In the data rows, zero lies at 4.5, halfway between 4 and 5.
Here are some points:
[8 6 6 5 6 2 3 4]
[9 6 5 4 3 5 7 2]
[2 4 5 5 0 9 4 3]
[3 3 3 4 5 5 6 6]
[7 4 8 3 5 5 4 3]
[7 5 4 4 1 5 4 5]
[9 7 5 4 5 5 4 4]
[1 2 5 2 4 9 6 3]
[6 6 5 5 2 5 4 5]
[0 0 2 5 8 3 6 7]
[7 4 6 3 4 6 5 3]
[0 5 2 6 8 5 3 5]
[7 5 4 6 1 5 5 5]
[0 3 1 6 2 6 6 6]
[4 6 5 5 1 4 3 3]
[7 6 6 4 4 4 3 4]
[9 6 5 4 2 4 5 2]
[3 6 4 5 7 4 3 5]
[8 6 5 5 3 4 4 5]
[3 5 4 5 0 6 7 5]
Then 24 other points, each followed by its number:
[0 0 3 5 9 1 7 6] 0
[4 5 5 4 2 5 3 4] 1
[8 6 5 4 3 5 4 4] 2
[0 4 3 5 7 4 5 6] 3
[5 5 5 5 0 6 4 5] 4
[4 5 4 5 1 5 4 6] 5
[2 5 4 5 6 4 3 4] 6
[7 6 6 4 2 4 3 4] 7
[0 4 3 5 8 4 4 6] 8
[9 6 5 4 5 4 4 4] 9
[7 6 5 4 3 5 4 4] 10
[8 5 3 7 7 0 6 7] 11
[4 2 4 5 9 2 4 5] 12
[9 7 5 4 6 5 6 2] 13
[0 2 0 6 9 3 7 9] 14
[1 0 2 5 9 3 4 6] 15
[9 6 5 6 7 1 6 5] 16
[6 4 4 3 8 4 4 6] 17
[1 1 4 2 9 7 5 5] 18
[4 5 3 6 7 3 3 6] 19
[5 0 7 0 0 9 8 1] 20
[9 6 6 5 7 2 4 4] 21
[2 5 4 5 7 3 4 6] 22
[0 3 5 6 5 7 3 3] 23
Which two of these numbered points are nearest to each point below, ignoring the direction in which the first points spread most? Their numbers follow each, nearest first.
[9 7 3 3 9 5 9 4] > 13 14
[0 3 2 6 2 4 6 7] > 5 4
[1 3 4 5 7 2 5 7] > 22 3
[5 5 5 5 0 6 5 4] > 4 5
[8 1 7 3 5 6 5 2] > 18 9
[2 2 4 4 9 2 4 5] > 12 15
[0 0 6 1 6 7 6 3] > 18 20
[0 1 6 1 6 7 5 3] > 18 23
[9 6 5 4 5 4 4 5] > 9 3
[6 3 4 4 9 3 3 6] > 17 15
[0 4 3 6 6 4 5 7] > 3 22
[4 5 5 4 1 5 3 4] > 1 7
[0 3 2 7 3 5 5 6] > 5 7
